In the rows, zero is written as 128.
Each run below is a few steps of one of 8 hidden systems, one row a step.
path 1, fezit (8 x 26):
[[105 103  58  73 112 112 199 122  98 114 184 133 120 108 208 154 165 237
  113 120 119 128 152 125  84 131]
 [105 130 112 208 139 158  83 121 132  57 145 154  53 191  66 101  78 146
  177 146 107 132 117 169 104 175]
 [182 135 175 116 116  86 101 139 149 230  45 137 129 111 101 136 123  69
   88 188 103 115  85 130 160 154]
 [132 121 107  53  57 150 172 142  91  96 127 166 204  80 143 182 173 174
  147 104 160 168 119 111 134  93]
 [ 62 133 108 187 194 159  57 114 156  37 133 147 130 163 132  88 101 117
  139  81 151 148 157 127 155 102]
 [141 127 102 121 184  63 128  96 167 220 134 102  99 108 177  88 133 112
   70 176  83  98 126 129 156 159]
 [153 120  98  78  48 136 182 106  89 107 179 121 123 101  90 152 135 206
  178 148  84 136 107 124  95 157]
 [109 134 188 171 123 154  48 145 125  61  54 137 115 165  60 125  73 123
  143 118 115 135 124 108 117 125]]
path 2, sasof, 8 rows:
[[112 120 152 115 135 119 117 107 120 103 132  65 109 127 120 111 102 179
  119 108  67 103 154  82  91 129]
 [117 117 157 131 129 131 149 182  99 128  94 129 107 154 172 165 142 160
   96 105 159 114 150 134  70 117]
 [139 101 109 147 114 126 132 155 126 154 125 167 144 123 137 159 116  62
  138 162 195 130 138 102 133 101]
 [125 120 131 141 136 142  77 100 157 117 133 116 142 136  70 108  95  67
  160 106 118 128 133  99 154 127]
 [123 136 154  90 148 137 129 110 143 142 135  76 139 140 125 118 156 135
  116  40  94 115 138 143 122 144]
 [145 127 127 105  99 132 200 143  95 142 177  99 130 114 153 153 156 153
  138 121 144 117 140 130  86 116]
 [146 146 156 189 120 132 150 152 100 115 144 106 104 125 119 121 102 106
  149 187 158 119 131 120 107  98]
 [120 132 160 155 173 103  87 130 146 146  87 103 123 125 142 102  99  94
   90 145 122 110 144  92 140 107]]
path 3, sasof:
[[163 156 222 109  68 139 154 160  77 116  80  81 163  91  97 156 126 147
  131 141 124 128 120  92 101  83]
 [ 99 159 162 168 163 142 127 157 111  74 115 110 172 108 180 116 134 115
  109 117 190 142 158 103 146  36]
 [ 83  90  68 166 195 118 108 112 160 125 180 128 109 150 175 106 103  86
  121 111 162 110 183  92 128 111]
 [129  70 108 120 128 125 107 120 151 174 146 120  74 181  90 146  96  96
  144  94 104  87 150 114  78 190]
 [174 123 191  83  73 138 146 152 114 180  88 106 142 135  75 174 145  99
  135  90 119 112 109 133  99 150]
 [154 164 179 114  95 151 163 139 101 112 135  89 197  79 118 136 153 104
  147 115 159 145 126 108 148  61]
 [102 156 135 179 178 140 140 116 124  78 186  72 136 115 159  83 122 119
  138 119 153 127 165 111 135  67]
 [105 103 113 162 188 101 131 127 140 154 160  90  67 160 173 107 105 124
   99 128 121  82 172 111  85 141]]
path 4, kunu, 8 rows:
[[119 123 109  83  93 149 137  98 116  81 158 115 148 114  99 132 134 182
  163  89  92 144 127 115 121 134]
 [121 164 126 159 132 133 165 141  95  79 148 126 113 116 166 113 146 193
  129 166 136 145 121 162 118 107]
 [149 131  97 125 125  91 130 121 136 171 111 163 112 104 145 122 133 137
  106 203 110 134  97 147 155 154]
 [113 106  79 118 114 137  78 101 153 101 119 182 129 141  86 128 110 130
  155 123 109 150 111 129 155 160]
 [115 158 142 127 134 160 125 137 123  84 115 139 127 154 125 125 164 174
  134  73 123 151 109 194 127 144]
 [165 155 129  96  96 127 186 124 111 156 154 118 144  97 133 134 173 150
  135 140 117 139 100 169 136 137]
 [135 141  87 144 122 124 133  90 133 104 179 130 132  97 111  94 116 129
  164 178 115 145 116 122 162 122]
 [101 147 113 145 170 113  94 106 144 100 117 131 102 135 144  87 123 177
  104 137  86 135 120 151 146 147]]
path 5, Suru:
[[149 129 139 149 131 131 151 123 128 152 174  85 126 123 114 118 119  72
  152 134 145 109 142 114 121 113]
 [152 141 179 121 101 125 131 130 110 133 108  88 144 103  97 131 113 123
  133 144 109 120 124  94 121 106]
 [137 130 166 152 107 133 124 164 104 118  88 136  99 150 107 148 113 145
  128 147 131 122 119 138  91 136]
 [138 105 126 138 129 116 151 154 121 171 133 127  95 149 147 150 126 111
  117 140 148 101 142 129  88 142]
 [148  98 126 103 104 124 130 119 136 170 140 113 133 126  97 146 116  86
  144 119 122 110 136  96 117 140]
 [148 141 174 143 114 149 119 136 125 128 117 105 137 137  78 128 119  86
  153 112 134 126 120 131 127 121]
 [154 157 181 142 121 129 161 153 104 145 119  91 118 126 130 130 141 130
  121 139 131 117 120 149 104 121]
 [151 115 133 123  96 114 151 135 109 153 130 118  95 127 113 145 114 147
  133 167 105 110 121 119  91 151]]
path 6, Vula:
[[117  94 112  93  80 141  81 128 128  94  74 184 116 155  74 166 108 181
  143 107  88 141 108 125 107 178]
 [142 137 136  67  87 160 159 150 113 133 112 156 172 130 130 174 194 149
  135  55 149 155 106 179 127 136]
 [159 172 124 120 159 121 172 114 147 186 168 104 153 104 162  99 190  89
  116 118 141 133 109 190 178 126]
 [132 160 120 177 174 118 137  78 144 119 203  61 100 115 121  57 111 118
  149 158  90 114 134 132 147 126]
 [ 87 125 141 182 154 131 115 137 106  56 136  97  73 156 141 107  83 190
  125 142 110 110 163 103  73 115]
 [105 100 113 125 102 110 121 174  97 103  62 191 108 131 170 174 114 199
   94 175 145 135 133 106  89 121]
 [149 123 102 102  69 133 118 145 122 130  82 220 173 101 110 170 143 116
  143 169 163 173  84 141 170 126]
 [141 154 128 112 134 160  92 103 168 132 119 152 173 136  77 113 160  69
  155  69 130 162  89 187 197 148]]
path 7, tufal:
[[ 83  96 112 141 142 136  96 147 124  82 105 157 121 153 152 146 105 146
  117 105 155 129 162  93 103 108]
 [135 109 134  97 139 122 124 143 148 187 103 133 141 142 146 154 154  85
  100  79 145 115 135 136 128 140]
 [159 120 114 105  78 146 158 119 121 143 167 132 156 110  89 149 139  93
  177 125 146 139 115 126 134 128]
 [122 154 149 186 146 155 115 129 126  81 152 106 131 136 104 100 110  93
  161 127 155 136 136 129 138  94]
 [129 134 151 139 172 100 120 110 144 157 136  62 112 119 142  92 112 111
  101 131  96  97 149  99 126 121]
 [124 104 120  94 100 112 162 131  98 125 140 107 131 103 154 153 122 177
  120 140 117 116 153  76  89 108]
 [119 115 144 145 118 136 128 184 106 115  81 166 129 142 154 168 126 127
  113 135 184 133 139 120 100  99]
 [143  96 114 121 125 118  97 133 157 182 100 164 133 138 108 148 118  57
  125 133 146 123 123 119 146 147]]
path 8, Suru, 8 rows:
[[135 107  88  62 119 119 109  85 162 162 135 142 192  91 117 131 144  85
  133  96 118 143 123  97 186 128]
 [131 182 159 140 136 161  88 112 147  85 103 135 158 132  80  95 146 119
  149  94 113 164  89 184 184 131]
 [127 187 147 154 168 125 169 132 112 110 149  93 105 122 180  89 169 192
  103 138 114 134 117 195 126 124]
 [114 103  63 110 113 100 146  96 116 108 167 132  96 107 150 121 110 210
  130 177  82 124 135  98 108 148]
 [ 79  89  78 163 148 132  69 117 143  68 132 168 121 144 125 121  72 114
  144 138 150 137 161  72 133 107]
 [ 96 121 139 113 161 132 105 153 138 118  88 140 181 121 185 143 149 107
   86  72 180 139 158 101 147  74]
 [142 135 116  59  92 138 135 135 129 144  89 181 176 111 133 164 186 152
  119  91 131 164  90 173 160 145]
 [144 162  91 152 146 134 127 106 155 141 156 163 110 140 113  93 159 115
  150 146 120 152  80 221 178 174]]
path 9, Kez:
[[114 150 163 112 128 134 117 136 116  88  93 113 192  88 148 129 135 135
  110 109 147 149 140  87 155  60]
 [ 83 108  75 156 154 137 102 103 137  63 173 139 124 133 136 104  96 136
  154 125 139 138 159  94 134 106]
 [128 107  83 150 157 114 122 112 156 165 161 141  71 165 126 113 120 109
  134 137 113 109 126 163 117 186]
 [169 129 160  86  98 118 151 137 124 193 104 115 124 127 108 153 153 124
  116 119 101 114 104 153 113 164]
 [141 157 184 119  92 150 143 155  93  96  97 114 167 107 115 148 142 143
  135 118 146 145 120 123 122  86]
 [ 97 141 111 165 159 132 120 131 124  77 141 134 143 115 167 107 121 134
  124 142 162 146 148 111 148  78]
 [110  98  74 135 156 102 107  98 153 140 156 134  96 135 140 108 102 128
  122 148 103 113 144 104 130 152]
 [144 112 137 112 113 129 115 127 138 160 111 128  98 158  88 141 123 125
  135 111  95 112 115 149 105 182]]
path 10, kunu (8 x 26):
[[119 130  65  98 131 116 134  93 140 121 152 157 114 120 146 113 153 192
  125 136  85 146 104 168 148 172]
 [128 133  82 131 104 137 135 112 121  94 153 165  95 139 107 123 134 192
  158 154  97 150  95 178 124 176]
 [144 168 129 131 105 134 125 121 119 100 106 159 117 121 101 115 145 183
  139 164  95 160  74 191 152 158]
 [137 155  98  93 104 128 125 101 132 109 119 168 158  95 118 119 159 173
  137 144  98 169  82 166 180 144]
 [117 149  68 117 129 140 135  97 136  89 166 167 138 117 139 109 160 174
  150 128 117 167 103 180 166 145]
 [134 157  89 132 136 126 147 103 133 118 163 142  98 132 132  99 157 181
  138 145  93 145  92 203 145 173]
 [145 147 100 110 100 123 133  94 128 118 142 142 109 114  95 111 136 185
  149 164  65 146  83 168 144 177]
 [122 153 103 119 104 133 116 104 119  70 120 162 131 110 111 112 134 205
  145 158  86 167  90 158 155 144]]
path 11, kibe:
[[136 119 102 106 141 131 119  92 163 159 164 118 166 112 115 115 138  60
  144  94 134 131 133 116 172 124]
 [133 159 166 124 145 156 113 113 145 121 130  92 134 153  90 105 149 114
  142  56 103 130 114 176 140 149]
 [144 178 176 142 119 139 165 144  94 103 125  96 107 128 128 117 153 189
  127 136 106 132 105 180 103 132]
 [118 135 110 160 124 109 144 128 100  87 145 126 101 106 155 113 103 189
  128 204 118 130 135 106 109 108]
 [101  92  92 136 146  92  78 121 146 129  93 165 115 123 147 127  83 127
   99 174 121 123 145  71 138 125]
 [124  86  91  78 125 115  98 128 160 178  91 181 148 136 138 160 141 101
  104  98 133 132 125 123 148 157]
 [142 130 105 110 113 163 148 131 139 142 157 157 157 142 114 147 172  87
  160  72 168 149 113 182 149 141]
 [153 188 173 164 133 162 153 128 119 109 162  87 150 120 102  98 152  92
  162 114 150 143 110 174 152 101]]
path 12, kibe (8 x 26):
[[115  88 105  77  80  94 110 138 107 115  65 174 164  79 153 172 101 178
  100 187 125 142 135  36 130  94]
 [ 74  60  52 103 158 131  96 134 159 127 131 187 158 149 180 162 130  92
  112  60 189 133 178  87 134 111]
 [157 130 140 138 159 140 138 149 163 216 140 130 136 164 125 136 168  11
  128  71 182 114 123 188 146 147]
 [192 179 170 107  90 154 188  99 118 155 192  54 152 103  63 108 168 102
  183 103  96 128  93 176 140 141]
 [116 179 184 168 120 163 124 111  94  19 149  61 113 129  80  85 101 200
  168 120  80 136 128 127 103 106]
 [ 99 136 176 165 150  93 113 166  92  92  52 113  80 130 181 125  92 217
   63 190 103 109 148  93  78 104]
 [109  49  41  92 121  67 138 134 129 178 121 182  97 115 200 169 107 164
   83 193 130 107 157  66  97 146]
 [121  48  35 115 115 131  80 119 176 169 138 221 136 157  99 166 103  32
  161 116 175 134 134 105 152 162]]
path 13, tufal:
[[103  87  82 118 144 126 142 130 135 135 164 137 125 142 170 146 131 119
  123  93 160 115 168 105 104 121]
 [141 112 147 126 111 150 155 155 116 151 143 115 125 156 115 160 141  94
  145  83 161 113 141 140  88 134]
 [156 133 173 132 100 145 122 130 123 135 120 101 147 122  70 134 112  77
  158 124 132 124 123 106 129 115]
 [123 138 139 140 140 123 110 108 133 108 136  97 159  97 122 103 106 101
  134 140 131 131 144  77 155  81]
 [113 119 115 140 161 107 147 128 126 138 156 100 127 112 184 118 124 124
  104 141 147 112 163  92 118  93]
 [128  90 120 127 116 118 157 157 109 153 138 126 103 141 152 162 120 127
  121 135 153 103 156 103  75 128]
 [131  95 144 123  95 142 111 157 120 133  97 148 133 148  97 169 109  97
  142 108 153 122 139 100 100 127]
 [131 120 137 116 124 140  99 122 146 136 115 130 172 120 103 134 124  65
  140  95 149 135 133 102 159 106]]
path 14, Vula:
[[144 183 205 173 133 129  94 154 118 107  51 125 129 120 103 108 116 126
  112 170 120 142  94 149 151 108]
 [ 94 118 107  77 139 112  74  90 152  97  86 141 170 100 137 117 123 167
  103 101  84 147 131  83 170 119]
 [102  89  55 112 120 155 142 122 134 104 185 169 144 145 142 155 142 118
  165  77 175 142 152 127 122 125]
 [152 137 129 164 142 131 151 154 135 179 141 141  80 171 128 131 150  92
  130 133 151 116 110 205 110 171]
 [164 165 169 116 113 109 141 106 119 148 121  78 109 103  95 100 130 163
  123 164  54 118  95 146 130 155]
 [105 155 154 129 130 143 139 122 102  56 137  86 160  98 144 112 129 175
  132 109 126 142 148  94 126  70]
 [ 88 110  88 156 170 115 113 150 137 114 117 170 127 135 199 131 125 124
   96 140 181 135 157 115 135  98]
 [138  94  70 135 103 113 106 120 143 148 126 193  99 138 101 144 103 114
  149 186 125 134 107 131 135 172]]
path 15, Kez:
[[132 118  69 166 148 119 113 103 157 144 167 164  76 157 110 101 114 109
  152 169 116 127 108 173 143 183]
 [174 144 148  86 111 109 140 115 142 200 104 121 128 116 105 129 161 123
  113 133  84 123  84 173 147 177]
 [147 165 176  94  77 150 144 135  96  91  98 118 175  96 100 143 153 171
  141 114 114 157 101 136 136 104]
 [100 159 108 168 144 143 122 132 115  51 134 158 144 111 159 106 132 161
  135 156 159 165 126 143 157  84]
 [111 112  58 135 156  93 103  94 156 136 145 160 106 117 152 101 112 141
  114 179 104 133 125 119 159 150]
 [148 114 121 101 103 122  95 106 146 154 102 144 107 141  68 131 114 135
  139 132  70 125  97 142 132 191]
 [148 159 159 111 103 158 128 143 124 122  94 151 159 133 100 143 167 126
  140  91 137 157  90 187 151 137]
 [135 155 106 119 112 134 158 123 115 106 153 144 177  81 151 126 158 134
  142 149 157 161 114 133 169  87]]
path 16, fezit, 8 rows:
[[149 133 201  90 124 105 108 100 131 156  98  34 142  99  88 111 102 127
  108 112  52  95 139  60 119 121]
 [111 117 167 115 103 121 163 173  71  93  93 102 111 122 175 166 122 222
   96 136 127 111 159  87  49  95]
 [103 102 107 207 136 139 122 186 109 100 116 191  65 185 150 156  97 126
  134 170 194 125 142 148  76 134]
 [162 105  95 129 123 124 122 146 161 216 119 193 123 153 113 156 148  36
  133 137 171 130 100 178 154 173]
 [153 155 121  63 104 163 147 101 143 136 151 134 202 105 101 133 195 106
  159  48 131 164  95 178 184 133]
 [105 193 165 145 182 146 108  88 139  58 149  58 172 100 129  59 141 137
  130  80 103 147 137 130 179  76]
 [124 134 137 154 170  78 148 105 120 140 164  43 101  87 173  80  91 150
   96 193  91  90 166  56 111  91]
 [131  64 108 122  76 112 160 142  89 136 154 113  62 146 113 172  79 174
  146 167 107  87 158  68  26 156]]

Which system made each of these runs?
path 17, 2 rows:
[[121 156 119 112 124 126 155 121 109  96 139 124 147  96 163 119 157 190
  120 136 117 150 119 141 139 108]
 [ 96 131  92 171 174 118 110 119 141 101 145 142 105 136 165  98 115 142
  118 152 134 133 142 133 139 120]]
  kibe
path 18, 2 rows:
[[127 108 136  56 111 111  80 100 151 145  73 130 201  83 109 139 119 103
  108 102 102 139 129  52 177 105]
 [122 164 167 139 126 173  88 153 132  81  65 170 138 168  91 133 156 138
  137  71 135 164  89 207 146 147]]
  Suru
path 19:
[[103 193 174 119 151 151 154 129 100  53 126  78 159 109 171 100 177 218
  108  74 111 150 131 163 132  84]
 [114 152 127 224 174 109 133 128 116  93 167  96  83 116 159  77  82 127
  128 223 142 116 151 105 122  86]]
  fezit
path 20 (2 x 26):
[[160 133 119 122  57 159 125 117 119 107 136 167 140 125  40 144 122 116
  199 149 121 158  82 151 144 154]
 [122 142 177 112 135 135  63 126 150 120  52 128 188 111 101 123 121  86
  110  90 125 145 123  97 179  96]]
  fezit
path 21:
[[128 168 151 117 141 120 193 145  93 119 142  87 124 105 198 120 177 207
   92 127 121 126 131 161 103 107]
 [122 117  94 179 125 103 158 155  97 114 146 158  93 113 178 134 102 149
  123 229 168 126 142 105 103  98]]
  sasof
path 22:
[[156 150 111 111 106 135 186 132 115 152 164 138 129 119 141 136 180 148
  141 133 135 141  99 194 131 149]
 [137 159 149 160 120 162 114 113 129  84 150 111 147 125  72 103 119  96
  178 120 135 147 115 138 154 109]]
  fezit
path 23, 2 rows:
[[110 113 152 139 159 105 112 158 126 143  82 117 126 126 179 137 114 120
   75 133 150 108 162  84 110  93]
 [123  73 114 118 122 120 119 156 133 169 107 153 126 147 144 172 114  80
  115 116 169 108 157  88  99 126]]
  kunu
path 24:
[[136 117  97 119 172  93 127  90 167 195 161 100  91 136 143  96 132 114
  106 130  81  98 130 143 136 179]
 [122 119 112  94  82 148 166 121  93  83 167 113 121 128 113 149 136 208
  162 102 100 132 133 125  79 141]]
  tufal
path 25, 2 rows:
[[121 112 120 168 130 141  85 133 140 112 111 164  80 179  82 128  94 113
  151 137 123 126 118 151 113 170]
 [161 140 164 102  79 124 134 156 108 150  67 154 157  99 114 162 142 127
  119 160 137 144  96 130 137 117]]
  kibe
path 26:
[[119  87 108 138 129 134 127 143 131 141 145 135 107 163 125 151 113  97
  141 103 154 108 155 111  91 140]
 [158 116 155 120 104 118 144 150 119 177 106 119 106 138 111 153 126 113
  122 143 121 106 120 130  96 152]]
  Vula
path 27:
[[120  74  59  77 118 139 105 104 168 156 152 177 175 130 113 157 137  56
  154  68 159 140 139 104 162 139]
 [148 137 128 112  98 177 142  91 135 112 196  94 134 149  43 119 142 108
  205  56 101 133 112 167 125 166]]
  sasof
path 28, 2 rows:
[[110  65 108 102 113 131 147 145 116 142 152 116  96 167 139 172 115 141
  131  75 135  92 175  93  47 148]
 [128 137 156 154 139 151 129 168 125 136 104 141  76 197 123 143 150 140
  122  84 136 120 115 210  84 177]]
  fezit
path 29 (2 x 26):
[[106 140 153 182 187 142 106 162 142 123 104 134 104 180 155 119 137  97
  106  88 166 124 140 174 120 128]
 [168 113 158  80 107 121 153 129 135 209 124  91 133 131 105 154 151  89
  122  89 111 100 122 130 111 156]]
  kunu
path 30 (2 x 26):
[[156 107 159 155 112 115 117 155 126 174  99 126 108 138  99 148  91  67
  129 172 145 103 132  96 106 129]
 [137 101 129  79  94 140 153 160 118 160 110 152 156 134 139 187 160 113
  123  81 167 129 135 127 106 125]]
  fezit
path 31 (2 x 26):
[[155 130  92  70  75 118 166 103 115 144 147 143 117 108 111 142 158 203
  141 147  69 140  87 166 123 185]
 [139 195 163 152 118 171 177 143  94  73 161 105 160 111 128 113 174 147
  161 111 160 162 109 186 142  88]]
  Vula
path 32, 2 rows:
[[118 104 164  88 155 107 125 124 136 167 114  58 117 142 148 132 127 142
   85  62  86  82 168  88  83 137]
 [133  88 142 105  80 142 173 175  87 134 132 123 133 135 141 192 129 131
  136 103 175 111 162  87  57 103]]
  sasof
path 33, 2 rows:
[[130 111  77 147 160 122 128 110 159 169 173 144  60 181 122 112 132 115
  138 119 109 108 120 192 114 206]
 [157 139 168 118  84 146 118 113 119 118 120  98  97 148  38 125 112 155
  165 118  60 119  97 148 101 180]]
  kunu
path 34, 2 rows:
[[149 140 124 155 140 120 151 108 133 149 184  86 119 112 119  98 120  87
  150 157 128 115 131 124 137 121]
 [137 153 163 125 149 119 142 114 125 139 139  64 106 127 130 100 135 156
  113 114  81 107 130 140 111 139]]
  Kez
path 35, 2 rows:
[[104  94 107  78 143 126 167 132 125 147 161 100 129 142 186 154 160 158
  103  49 134 105 172 117  81 129]
 [135  90 131 150  85 133 167 172  83 123 142 130  86 149 123 175  99 142
  150 161 160 105 152  96  47 123]]
  Kez
